Which row each row swaps with, under one turn or mirror
dule: [ 10  -9 -19 -20 -13   7  -9   1  -1 -13   2  -1   9  -3 -16 -12  -6   3
   8  -6  -7  10]
guke: [ 16 -18 -23  -8  16   5  -2  10   0   5  -1   4   6   3 -15 -13  -4   1
  28   9  13   4]
kasa: [-10  -9 -19 -11  19 -15 -11   7  -1 -15  20  -4  -5   4  -9  -6  -9  20
  -4   3   9  -4]
Lidim: [-14  -6 -21 -15  19 -11 -17   6   1 -17  21  -1  -4   6 -11  -7  -4  12
  -5   4   7  -2]
fatam: [ -1  -1 -18 -16   9  -8 -14  -8  10  -8  -4  11   1 -19 -15  19  14  16
  14   4  -4 -15]
Fekun: [-26  -5 -10  -2   9  17  13   7  -5   6 -10 -14  -1  12 -11  -8   6  11
 -11  -3   5  -4]
Lal: [ -1   2 -19 -13   9   6   8  -4  -6  -1   2 -13  -4  18  -6  12  -2  16
  18  21   9  18]
Fufo: [-10 -22 -13  -1  12  -3  14  10  -7   0   5  -5   5   3 -18  -4  -2   0
  19 -12 -12  18]
Fupus: [ -4 -16 -24   2  11 -10  18  -2   5   4   5 -12   3   5  -3 -11  -1   2
   2 -10   0  25]
sus: [ -2   7 -28 -15  11 -11  -6 -20  11 -13 -11   1   5 -13  -1  10  12  10
  -4   1   8  -9]
Dis: [-19  -3 -16 -15  12  -6 -20  12   6  -4  21   1   6   1  -8 -11  -5   2
   6   3  -7  -9]
lusu: [-15   5  -8 -13   8  -4   3   7  -1  -8  -6  17  11  11 -14   5  -2  20
 -11  21  16   9]
kori: [-22  -1 -18 -12  16  -5 -21  12   9  -2  18   2   2   3 -10 -11  -1   0
   9   1  -5 -13]
tukes: [ -5   6 -28 -14  10 -11 -11 -20  12 -10  -7   5   3 -12  -4  12  15  13
  -3   6   0 -13]
tesu: [ 14 -17 -28   0  13  -1  -6   7   9  17  -9  -3  -2   2 -11  -6   8   8
  32   5   3  -2]
zege: [-24  -2  -7  -6  10  19  19   8  -5   2  -8  -9   0  13  -9  -9   4   6
  -7  -3   1   2]
puzub: [-13 -25 -11  -5   7  -3   8  10  -5   3   0   3   4  -2 -24  -2   0   4
  24 -16 -12   8]
Nar: [  5 -11 -15  14   7   3  21 -12  11   4  -7   1   6  -4  -3  -7  24   2
  -3   6 -14   0]
kov: [ -7  -5 -30   0   3  -4  11  -2 -19  11  -6 -17   1   4 -29   4   3   6
  -1   1 -16  -3]
Fidep: [  2 -10 -15  15   5   5  13  -8   7  12  -8   0  10  -7  -2  -6  27   2
   1  -1 -18  -2]
rigi: [ 15 -10 -23  -6   4 -13   8   7  -6  -1  -5  -9   7 -17 -15  -5   6  17
  14   0 -14  19]
Petig: [ -9   6  -9  -7  11  12  -9  14  -4  14  -3 -15   2  -7 -16   5   6  29
   8   1  13  15]
kor: [ -6 -15 -16  18   2   7   5  -1  -1   8   2  -4  11  -2 -11 -10  18  -4
   7  -3 -23  -6]
dizit: [-23   3 -21  -5   7 -10  12   4 -20   0  -8  -4   4  13 -29   5   0  13
  -5  12   2   7]
Saze: [-18  -1  -9  -4  -4   8 -16  19   9   7  -1   2   4 -11  -8   1  25  20
   7  17   3   0]
kasud: [ -6 -12  -8   1  19   0  10 -16   5  14  -2  -7   4  -5  -8  14  13  23
  -5   4  16  16]
Zup: [-22  -1 -11  -6  14  14  24   1   4   1 -17 -14  -1   3  -7   0  11   9
 -13   6   6   1]
miba: [  6 -15 -27  -8  -4  -6   6   2 -13 -24  -7  -8  10  -8 -12 -14   6  10
  -7   7   6   6]
keta: [  3  -9 -20  15  26  -1  -5   6   2  14  -6  10  10 -16 -27  -2  19   1
   5  13  -1   0]
zuke: [  0   6 -28 -18  13 -13  -1 -24  10 -13  -8  -1   5  -8  -4   9  11   6
  -7   6   4  -9]
vegi: [-18   7 -29  -4   2 -10   3  -8   3  10 -19  -2   8  -6   5  15   9  11
  14  17  13   4]
guzi: [  1 -10 -18   7   0  -3 -13  10  -2  -5   3  25  15  11 -18  -9   6   7
  16  -5  -8  -2]
Fevo: [-12  -4  -6 -12   2  20   1  -7  13  23 -10  -3   9  -5 -18  12  12   4
  16  -6   0   6]
Devud: [  0 -19 -20  -3  14   0  -2  10  -2   5   8   3  15  -2  -9 -16 -16  -7
  19  14   8   3]
bada: [ -6 -11  -8  -2  15   6   8 -13   8  24 -11  -9   6  -4 -12  17  17  19
   1   0  13   9]
goba: [ -3  11 -30 -14  12 -12  -8 -23  10  -8  -6   0   3  -9  -6  11  13   8
  -4   8   4 -15]
Dipuz: [  0   1  -7  -9  13  -1   6  -3  15  -6  -8  21   3   8  -6   5   9  22
 -13  16  14   7]
Zape: [ -3   4 -22  -9  -2  -8   5  -5   1  10  -5  -2   1  15  -2  16   8  22
  22  20  12  13]
Luf: [  0 -10 -14   2  -4  -4  -9   8   1  -8   1  26  10  13 -19 -10   4  11
  11  -7  -7  -6]
vir: [  1 -12 -15  12   9   6  15  -7   4   2  -5  -1   9 -11  -5  -2  25  -2
   2   5 -24   1]
Kot: [  6 -11 -21  10   5 -11 -13   7   3  -2  -7  27  19  -4 -18  -7  10   9
   9   2  -1  -4]
ser: [ -2   2 -10 -14  14  -3   8   0  12  -3 -13  16   6   9  -8   5   7  23
 -14  18  16   7]
nuzab: [-19  -4 -21 -15  17  -5 -19  10   5 -11  18   2   0   1 -10 -13  -7   4
   0   2  -4 -10]
rifu: [ -4 -16 -23  -5  12   3  -6   8  -8   5   6  -3  18  -6  -8 -16 -16  -9
  16  13   3   1]
zur: [ -7   5 -18  -8   0  -2 -10   7  25   7  -5  -1  -5  -7   6   1  17  21
  -2   5  13  18]
Mitet: [-25  -2  -5   0   4  21  14   8  -1   5  -6  -5  -1  16 -14 -10   6   6
   0  -4   0  -5]
Bado: [ -2  -3 -24 -19   9 -12 -16 -12  13  -7  -5  10   1 -14 -14  13  18  12
   6   5  -4 -15]
Viguv: [ -2   5 -12  -6  22  16   8   7  -3  10  10 -12 -14   7 -11   5   4  10
   5  16   3  19]
des: [-18   0 -20 -14  18  -7 -16  11   7  -8  18   0   1   2 -11 -11  -5  -3
   6   4  -5 -12]
palug: [ 14  -8 -31  -1   2  -4   5  -1  -5  16 -14  -7 -10   0 -19  -1  12  11
  18  -7 -10  -3]
leb: [-14   6 -25  -4  -2  -9   5 -12   3  10 -18   2   9   0   2  18   7  13
  17  15  16   4]
Sil: [ -9   1 -21  10  33  11   6  10   3  14  -2  -9  -6 -13 -17   7  18   2
   0  12   0   7]

kor pairs with Zup
Fufo pairs with bada
Luf pairs with Dipuz
Mitet pairs with Nar
vegi pairs with rifu
guzi pairs with ser
nuzab pairs with tukes
zur pairs with dule

